Rotation paths and how fast each direction turns (degrees a step)
Each turn is a multiple of 5 degrees from 10 to 175, or 0.
Each row of a path follows its step; steps can be skipped.
Rotation 1:
step 0: [-7,2,-7,-11,9,-10,-13,5,6,7,14,-3,1,2,14,10,9,5,1,4,6,18,-2,1,-13,11,-2,-8,14,-3,-10,-16,8,9,-16,-13]
step 1: [-7,8,-3,-9,19,1,3,-5,4,-3,8,4,20,-6,16,6,-7,-2,-1,-9,12,-15,-2,-3,-5,12,-1,14,16,5,13,-2,-2,15,13,-8]
step 2: [7,-15,-10,-8,15,2,-9,-5,-3,4,8,-6,-7,-7,6,8,8,-13,-7,-9,9,-7,-10,6,11,-4,4,-3,-11,11,-1,-6,13,9,22,18]
step 3: [-3,-7,-1,-4,3,-4,9,-11,-6,-3,2,-8,-5,-12,9,9,11,-1,2,22,0,9,5,-1,-17,4,10,6,0,-3,-23,-4,24,-1,11,-2]
step 4: [-5,10,-15,7,-2,-6,3,-11,0,-8,4,5,3,9,7,0,8,4,2,9,4,-8,-8,6,6,21,5,18,2,-15,-17,-9,-17,15,13,-1]
step 5: [6,1,-4,6,-7,-10,-17,-3,-17,3,7,7,-9,-5,16,9,-5,-26,7,-2,4,1,-10,0,5,4,21,2,-7,9,7,9,-12,6,3,-6]
step 6: [6,6,16,-12,-12,7,-11,-2,-6,-2,6,-5,7,-7,15,-1,12,5,-5,-1,-8,3,-13,-10,-3,-9,6,6,-22,-3,-11,9,13,4,10,-17]
step 7: [11,1,6,6,6,-14,-4,7,-4,-15,-7,3,1,3,1,11,-16,20,-8,4,13,3,-8,-13,8,3,-10,10,-5,-10,-22,11,-2,6,13,1]
step 8: [-1,-3,-10,-6,0,-14,11,-8,-15,13,2,-9,-12,9,9,7,-6,8,15,1,14,13,4,-9,5,-2,2,10,-18,-6,16,14,-15,-1,6,5]
step 10: [3,8,1,-2,4,3,-13,-12,12,-10,1,5,7,9,4,-13,-8,11,-4,-7,27,4,-4,-3,-9,-1,7,-1,7,9,-18,23,-5,-10,-4,-1]
Directions:
[-5,5,-4,-4,6,-7,1,-3,2,-5,-1,-3,2,-1,-6,2,-4,-7,3,-4,-4,-1,-2,-3,0,3,-2,0,-3,-4,1,2,-6,-1,1,2]	110
[1,5,0,-1,1,-2,2,-1,-3,4,0,-4,-4,1,-3,0,1,-1,-1,-1,-3,-4,-5,4,-1,-3,5,-10,-3,-1,2,5,8,2,0,-2]	110
[-5,1,1,-6,-4,-4,0,0,6,1,0,4,4,-5,4,4,3,3,0,2,-8,2,5,-3,1,-1,3,-3,-4,2,-4,0,4,1,-5,2]	120
Rotation 2:
step 0: [8,-20,-12,-7,-6,13,-9,10,4,9,-9,-6,-8,16,-13,-4,-7,10,7,-6,4,6,1,-10,-3,-14,-7,-10,4,4,5,-10,15,-5,-7,-9]
step 2: [-6,4,4,-11,0,-7,-10,-13,8,-10,6,-6,7,-6,13,-3,0,8,-7,11,-12,9,2,-9,-4,1,2,19,-24,6,-19,0,4,-7,-4,5]
step 3: [-9,-5,-13,4,-3,5,4,2,4,-3,1,5,-4,-7,8,2,17,18,-7,-1,16,7,-1,5,-13,17,7,-8,-1,19,-6,12,-2,13,15,10]
step 4: [-2,-5,10,-1,0,5,4,5,-6,-11,-11,4,0,6,5,1,-8,6,-5,-5,9,5,1,-8,5,-7,0,-7,10,20,15,4,-15,17,-19,-17]
step 5: [-12,-18,6,-10,-9,-5,0,-6,-5,11,-12,-11,5,10,5,-14,15,1,10,-6,-4,-1,6,9,14,-4,-4,-3,-2,-13,19,-12,11,5,-8,-2]
step 6: [20,0,5,4,-12,1,5,-14,-6,5,-12,1,-8,8,-4,-2,7,-14,5,-7,-26,15,-3,3,-7,9,0,8,-15,1,-7,1,-2,-3,6,5]
step 7: [8,1,-7,1,7,-2,6,-12,15,-3,27,0,7,-7,14,11,5,1,-15,3,-16,3,-15,3,-3,8,11,4,-1,3,10,8,-3,5,-5,5]
step 8: [-1,-6,-10,-13,16,12,-2,4,-8,-11,3,13,-4,-10,-6,0,4,11,-8,8,0,-13,6,7,-3,5,-9,-1,-2,26,17,-5,3,-6,7,-7]
step 9: [-13,7,8,19,-2,-5,-3,-4,-17,11,-18,15,10,-9,-5,-10,1,6,-4,3,1,-1,1,5,11,3,0,-11,19,2,11,-6,-12,0,-1,-2]
step 10: [12,9,17,-3,-11,-12,-18,-12,3,-1,-15,4,6,21,4,0,-5,-7,3,9,9,-8,-1,3,0,-2,3,7,-9,-14,18,-1,4,-7,-3,5]
Directions:
[3,-2,-1,3,-5,3,3,0,-6,2,3,2,5,5,1,2,2,0,1,-1,2,-5,2,7,-1,0,-8,0,0,5,-5,6,7,-1,2,-2]	140
[3,-7,-3,-3,0,3,3,3,5,-2,-1,-3,0,-4,4,8,-5,1,-1,-4,2,-1,-1,-1,-2,-1,3,-3,6,4,4,5,1,-3,5,-4]	90
[1,-2,0,2,5,2,4,0,4,0,4,-3,0,-4,-4,7,1,2,-2,5,-11,1,0,-1,-1,4,-4,-2,-3,0,-4,-3,4,-5,-3,2]	65
[2,-5,8,3,2,4,-7,0,3,-3,6,-1,1,1,4,-2,6,0,0,5,-1,-3,2,-3,6,-8,2,-1,0,-1,1,4,-1,-2,2,1]	135
